The same turns and mirrors carry the whole set onto itself and the rows of a family onto each other. Which other rows belong to the same family as each row named below? List them in the order they appear above.
These 40 rows form 5 families of 8 rows each.
q615: +0.48; -0.03; -0.95; -2.36; +0.47; +0.94; +0.45; -0.04; -1.75; -0.23; -1.65; -1.27; +2.47; -0.30; +0.92; +0.76; -0.50; +0.06; +0.56; -2.27; +0.11; -2.66; +0.84; -2.77; +1.79; +0.27
q67: +0.26; -0.78; -0.78; -1.88; +0.27; +1.77; +0.49; +0.06; -1.59; -0.47; -1.32; -1.10; +1.63; -0.42; +0.22; +0.25; -0.36; +0.67; +0.50; -2.59; -1.17; -3.02; +0.76; -2.36; +1.47; +0.62
q596: -1.22; +0.34; -0.37; -1.02; -2.69; +1.82; +0.33; +0.75; -1.94; -0.49; -0.83; -0.24; +0.09; -0.17; +1.43; +1.25; -1.87; -1.02; -1.87; -0.93; -2.23; -1.58; +2.08; -2.11; -0.04; +1.79
q665: +1.29; -0.48; +0.54; -1.17; -0.54; +0.22; +0.53; -1.03; -0.58; +2.28; -2.15; -1.35; +0.67; +0.63; +2.18; +0.86; +1.36; -1.26; -1.51; -1.83; -1.43; -1.32; -0.58; -1.00; +1.42; +1.43
q139: +0.67; -0.28; +1.32; +0.12; -2.89; +0.07; +0.78; -0.70; +0.01; -0.31; -1.34; -0.97; +0.46; -0.14; +1.06; +3.25; -0.74; -1.26; -0.04; -2.96; -1.03; -2.95; -0.21; -1.33; +1.65; +2.55
q514: -0.11; -1.08; +1.17; -0.32; -3.02; -0.16; +0.95; -0.65; -1.07; -0.38; -1.64; -0.22; +0.32; -1.16; +1.08; +3.38; -0.94; -0.95; +0.61; -1.97; -1.49; -2.41; -0.50; -1.41; +1.56; +3.42
q344: -0.80; -0.64; +2.22; +0.09; -1.88; -0.82; +0.70; -0.18; -0.49; -0.28; -1.31; -1.19; +1.16; -0.31; +0.73; +3.12; -0.38; +0.06; -0.05; -1.77; -1.18; -2.55; +0.15; -0.67; +1.69; +3.51
q798: +1.56; +1.11; -0.43; -1.37; +0.05; +1.49; +0.11; -1.39; -1.15; -2.33; -1.74; -2.08; +1.79; -0.98; +2.15; +2.05; +1.82; +0.03; +0.34; +0.08; -1.37; -0.04; +0.13; -0.63; -0.09; -0.29
q992: +1.60; -0.24; +2.56; -2.86; -1.94; -1.01; -0.38; -2.43; -0.43; -1.06; -0.62; -1.63; +0.51; -1.43; +0.80; +1.33; -0.77; +0.06; +0.58; -0.64; -1.92; -0.78; +0.26; +0.32; +1.75; +0.62
q834: -1.13; +0.26; -0.82; -1.21; -2.05; +0.68; +0.97; +0.51; -2.18; -0.21; -0.66; +0.30; +0.01; +0.33; +1.47; +1.28; -1.80; -0.19; -1.38; -1.22; -1.58; -1.55; +1.58; -2.55; -1.17; +1.62
q472: +0.06; +1.34; -0.10; +0.36; -2.58; +0.02; -0.20; -1.61; -3.61; -1.62; -0.01; +0.30; +0.25; -0.26; +1.14; +2.25; -0.23; +0.50; +0.59; -1.12; -2.13; -0.21; +0.53; +0.53; +0.02; +2.02
q300: +0.99; +0.96; +0.81; +0.72; -2.15; +0.43; -0.35; -1.46; -3.16; -2.05; -0.11; +0.67; +0.99; -0.22; +1.52; +2.99; +0.36; +0.27; +0.01; -0.30; -1.26; -1.22; +1.05; +0.88; -0.35; +2.17
q307: +1.35; -1.00; +0.24; -0.81; +0.27; +0.02; +1.34; -0.81; -2.25; -1.11; +1.80; -0.62; +2.21; +0.35; +0.05; +1.25; -1.57; -0.63; -1.14; -0.75; -1.38; +0.49; +1.11; -1.06; +0.96; -0.31
q125: +0.65; -0.73; -0.20; -1.90; -1.65; +1.24; +0.54; -0.73; +0.00; +1.57; -2.27; -2.09; +0.11; -0.07; +3.01; +1.28; +1.47; -1.19; -2.25; -0.67; -0.97; -1.42; +0.06; -1.09; +0.67; +1.32
q387: +1.44; +0.03; +2.22; -2.78; -1.29; +0.08; -0.24; -2.82; +0.00; -0.14; +0.23; -1.31; +0.16; -0.98; +0.61; +1.84; -0.44; -1.29; -0.02; -0.55; -0.75; +0.66; +0.03; +0.53; +1.33; +1.13
q312: +0.66; -0.27; +2.64; -2.28; -2.04; -0.53; -0.01; -2.99; -0.40; -0.32; -0.65; -1.42; +0.44; -0.57; +0.51; +2.05; -0.61; -1.56; +0.14; -0.53; -1.84; +0.31; +0.21; +0.93; +1.44; +0.93
q907: -1.52; -0.54; -0.59; -0.20; -1.96; +1.43; -0.13; +0.03; -1.60; -0.09; -0.21; -0.51; +0.69; -0.24; +1.45; +1.71; -1.54; +0.01; -1.49; -1.30; -1.09; -0.51; +2.60; -1.70; -1.23; +2.20
q863: +0.57; -0.66; +1.80; -0.46; -2.25; +0.27; +0.71; -0.93; -0.55; -1.36; -1.02; -0.87; +0.05; -0.95; +1.36; +2.77; -0.49; -0.15; +0.40; -2.66; -1.12; -3.63; +0.23; -1.36; +1.70; +3.42
q941: +0.89; -1.03; -0.46; -2.02; -1.31; +1.76; +0.53; -1.22; -0.21; +2.03; -2.51; -1.45; +0.94; +0.72; +2.20; +1.56; +1.49; -0.88; -1.19; -1.40; -0.46; -1.75; -0.36; -0.61; +0.28; +1.36
q10: -0.56; -0.26; -0.81; -0.95; -2.11; +2.05; +0.27; -0.35; -2.38; +0.07; -0.45; +0.29; +0.36; +0.11; +1.57; +0.88; -2.11; -0.51; -2.31; -0.43; -1.41; -2.12; +1.53; -1.57; -0.68; +1.96
q651: +1.48; -0.73; +0.40; -0.72; -0.56; -0.45; +2.20; -0.80; -3.59; -0.87; +1.11; +0.25; +2.16; +0.57; +0.68; +1.12; -0.73; -0.48; -1.09; -0.76; -1.90; +0.16; +0.80; -0.75; +0.94; -0.23
q693: +1.40; -0.84; +2.22; -2.73; -0.73; -0.17; +1.11; -2.99; -1.16; -0.75; -0.86; -1.45; -0.58; -0.74; +1.89; +1.60; -0.30; -1.34; -0.19; -0.41; -2.05; +0.00; +0.59; +0.11; +1.60; +1.45
q99: +0.75; -0.35; +0.06; -1.58; -0.05; -0.21; +1.38; -0.60; -3.28; -0.82; +1.49; -0.65; +2.79; +1.30; +1.18; +0.64; -0.85; -0.63; -0.37; -1.52; -1.64; +0.35; +1.11; -0.91; +0.29; -0.65
q946: +1.71; -1.12; +2.74; -2.04; -1.68; -0.70; +0.47; -2.73; -0.14; -0.02; +0.06; -0.97; +0.15; -0.41; +1.13; +1.18; +0.21; -0.48; -0.35; -0.63; -0.92; +0.31; +0.05; +0.45; +2.19; +0.74
q611: +1.07; +0.50; -0.23; -0.49; -2.51; -0.23; +0.04; -2.64; -3.74; -1.94; -0.37; +0.15; +0.16; -0.84; +1.57; +2.29; -0.67; +1.01; +0.37; -0.02; -1.63; -1.40; -0.28; +0.18; -0.24; +2.29
q200: +1.79; +1.02; -0.38; -1.85; -0.03; +0.73; +1.15; -1.36; -1.61; -2.14; -1.12; -2.19; +2.25; -1.15; +1.26; +2.91; +2.07; -0.28; -0.14; -0.52; -0.75; -0.15; +1.03; -0.43; -0.50; -0.18
q318: +2.08; +1.12; -0.22; -1.85; -0.46; +0.94; +0.52; -2.04; -1.64; -1.74; -2.14; -2.69; +2.41; -0.84; +1.55; +2.20; +1.46; -0.21; -0.19; -1.43; -0.59; +0.28; +0.58; -0.66; +0.47; -0.09
q663: +0.64; -0.52; -1.09; -0.50; +0.81; +1.62; +0.92; -0.36; -1.14; -0.80; -1.28; -1.10; +1.58; -0.06; +0.50; +1.19; -0.27; +0.16; +0.68; -2.28; -0.77; -3.18; +0.05; -2.26; +1.78; -0.01
q249: -1.01; -0.15; +0.49; -1.59; -1.53; +1.44; +0.79; +0.09; -2.16; -0.51; -0.21; -0.74; +0.44; +0.06; +0.05; +1.29; -2.47; -0.54; -2.02; -0.68; -1.29; -1.56; +1.17; -2.53; -1.14; +2.07
q926: +1.14; +1.34; -0.27; -2.04; -0.53; +1.65; +0.91; -1.57; -1.01; -2.02; -1.57; -1.79; +1.79; -0.53; +2.27; +2.81; +1.30; -1.06; -0.87; -0.72; -1.31; +1.08; +0.71; -1.49; +0.48; -0.06
q31: +2.38; +1.41; -1.44; -1.77; +0.30; -0.14; +0.23; -1.59; -1.97; -1.95; -1.41; -2.76; +1.77; -1.38; +2.31; +2.60; +1.05; -0.77; -0.66; -0.80; -1.28; -0.67; +0.39; -0.86; +0.74; -0.10
q873: -0.21; -0.08; -1.66; -1.42; +0.03; +2.07; -0.32; -1.01; -1.31; -0.02; -1.48; -0.76; +1.64; -0.91; +1.08; +0.80; -0.34; +0.39; +1.30; -1.80; -0.46; -2.75; +0.54; -2.05; +1.25; -0.31
q397: +0.86; +0.12; -0.43; -0.99; +0.47; -0.46; +2.06; -2.15; -3.13; -0.84; +1.12; +0.02; +1.09; +1.92; +1.18; +1.73; -1.52; -1.18; -1.08; -0.86; -1.23; -0.60; +0.97; -1.03; +0.62; -0.28
q12: +0.36; -0.76; +0.05; -0.69; -1.57; +1.00; +0.31; -1.30; +0.22; +2.06; -3.73; -1.48; +0.95; -0.32; +2.56; +0.90; +0.99; -0.08; -1.23; -1.34; -0.86; -0.75; +0.75; -0.54; +0.53; +0.39
q376: +1.00; -0.70; +0.19; -2.05; -1.09; +0.94; -0.09; -1.47; -0.60; +1.89; -3.36; -1.38; +0.20; -0.24; +2.01; +1.70; +1.32; -1.70; -1.22; -1.52; -0.64; -1.39; -0.13; -0.83; +0.31; +1.55
q487: +1.40; +1.11; +0.90; +0.25; -2.46; +0.71; -0.53; -2.04; -3.36; -1.63; -0.34; +0.85; +0.33; -0.39; +1.97; +1.96; -0.16; -0.21; +1.17; -0.19; -1.87; -0.85; +0.17; +0.59; +0.04; +1.60
q162: -0.29; -0.32; +0.12; -0.96; +0.93; +1.38; -0.44; -0.13; -1.09; -0.62; -1.40; -1.37; +2.95; +0.27; +0.83; +0.27; -0.96; +0.28; +0.64; -1.76; -0.69; -1.96; -0.02; -3.15; +1.22; +0.69
q849: +1.51; -1.37; -0.40; -0.14; +0.03; -0.69; +0.91; -0.82; -3.14; -0.91; +1.47; -0.86; +2.73; +1.08; +0.49; +2.44; -0.96; -0.50; -0.42; -1.55; -1.86; -0.64; +0.33; -0.78; +0.30; -0.28
q604: +0.49; +0.82; +0.42; -0.39; -2.21; +0.93; +0.18; -1.95; -4.09; -0.41; -0.54; +0.94; +0.02; +0.29; +1.15; +2.07; -0.17; +0.41; +0.01; -0.02; -1.25; -0.52; +0.94; +1.29; +0.14; +2.34
q354: +0.30; -0.64; +1.25; -0.07; -2.86; +0.41; +1.71; -0.33; -1.17; -0.75; -1.59; -1.25; +1.07; -1.28; +2.20; +3.81; -0.32; -0.69; +0.38; -2.35; -1.41; -2.75; +0.97; -0.95; +0.86; +3.11

The rest of the family of q926: q665, q992, q249, q873, q849, q604, q354
The rest of the family of q397: q344, q907, q693, q611, q31, q12, q162
The rest of the family of q615: q514, q834, q472, q312, q99, q318, q376
The rest of the family of q387: q67, q596, q139, q941, q651, q200, q487

The same turns and mirrors carry the whole set onto itself and the rows of a family onto each other. Which other rows belong to the same family as each row named below? List them in the order they appear above.
These 32 rows form 4 families of 8 rows each.
q546: -0.15; +1.08; +0.24; +0.55; +0.69; -1.70; -0.43; -0.46; -0.57; +2.16; +1.28
q972: +0.55; -1.07; +2.33; -0.10; -0.52; -0.22; +0.17; -0.71; -1.67; +0.10; -1.20
q804: +0.04; +0.63; -0.04; -0.53; -0.82; -1.78; -0.08; -1.03; -1.76; -1.07; +0.06
q669: -0.96; -2.24; -0.13; +0.22; +0.85; -1.04; -0.57; -0.50; +1.11; +0.08; -0.75
q293: -0.53; -1.47; -0.50; +0.97; -0.83; -1.91; -0.02; +0.03; +1.04; -0.07; -0.82
q810: -0.13; -0.18; +0.17; +0.81; +0.14; -2.01; -0.35; -0.02; -0.87; +2.55; +0.53
q509: -0.37; -0.04; +1.28; +1.25; +1.33; +1.30; +0.27; -0.38; +0.44; +2.01; -0.29
q667: -0.03; +0.70; -0.52; -0.36; -0.69; -1.39; +0.60; -0.48; -2.43; -0.72; -0.93
q56: -0.33; -0.36; +0.63; +0.93; +1.37; +1.33; -1.14; -0.46; +1.33; +1.74; -0.20
q928: +0.25; +0.19; +0.44; +1.50; +0.28; -2.54; -0.03; -0.44; -0.87; +1.70; +0.46
q730: +0.05; -0.48; -0.39; -0.82; +0.03; +2.25; -0.44; -0.31; -0.04; -1.26; -0.71
q297: +0.64; -0.19; -1.25; -0.75; -0.76; -1.54; -0.45; -0.39; -1.23; -1.49; +0.05
q507: +0.14; -1.53; +2.04; -0.11; -1.23; -0.30; +0.47; -1.15; -1.42; +0.40; -0.43
q748: +1.03; +1.89; +0.19; +0.39; -0.46; +0.86; +0.05; -0.37; -1.78; +0.46; +0.54
q895: -0.51; +0.00; -1.55; -0.68; -0.66; -1.61; +0.09; -0.73; -1.81; -1.03; -0.25
q23: +1.19; +1.20; -0.18; +0.31; +0.17; +0.88; +0.12; -1.27; -2.52; +0.91; +0.87
q653: -0.24; +0.74; -0.49; +0.58; -0.19; -1.34; +0.20; +0.45; -0.79; +2.29; +1.14
q431: -0.30; +0.81; -2.44; +1.07; +1.03; +0.23; -0.84; -0.09; +0.21; +0.86; -0.11
q745: -0.49; +0.79; -2.15; +0.66; +0.92; +0.05; -0.34; -0.19; +0.82; +0.58; +1.02
q865: -0.47; +1.54; -2.07; -0.13; +0.66; +0.12; -1.15; -0.09; +0.30; -0.24; +0.12
q691: +0.01; -0.57; +0.46; -0.23; -0.34; +1.41; -0.77; -1.14; +0.19; -1.82; -1.52
q680: -1.36; -1.81; -0.45; +0.54; -0.13; -0.93; -0.29; -0.08; +1.16; +0.04; -1.46
q242: +0.89; +1.52; +0.74; +0.14; +0.61; +1.41; -0.36; -1.40; -1.75; +0.58; +0.19
q783: +0.84; +0.62; +0.16; -0.11; +0.85; +1.82; +0.36; -0.80; -2.18; +1.07; +0.23
q365: +0.18; -1.36; +0.01; +1.24; +0.66; +1.25; -0.55; -0.28; +1.35; +1.81; +0.45
q997: +0.36; -1.13; +2.49; +0.49; -0.23; -0.64; -0.24; -1.59; -0.58; +0.71; -0.22
q210: +0.02; -0.44; -0.58; +0.19; -0.25; +2.00; +0.11; -1.29; -0.35; -1.50; -1.11
q628: +0.22; +0.51; -2.70; +0.18; +0.52; +0.38; -1.02; +0.55; -0.06; -0.15; -0.50
q980: -1.05; -1.20; -0.16; +0.01; -0.28; -1.89; -0.99; -0.16; +1.26; -0.06; -0.35
q128: +0.33; -0.60; +0.93; +1.58; +0.31; +1.69; -0.48; -0.53; +0.55; +2.14; -0.51
q603: -0.04; -1.19; +2.19; +0.91; -0.44; -0.60; +1.28; -1.34; -1.01; +1.06; -0.13
q927: +0.49; -1.42; -0.09; +0.48; +0.34; +1.34; -0.10; -1.37; -0.39; -1.38; -1.74

The rest of the family of q546: q804, q56, q865, q691, q242, q997, q980
The rest of the family of q972: q669, q509, q928, q730, q297, q748, q745
The rest of the family of q927: q293, q667, q653, q783, q365, q628, q603

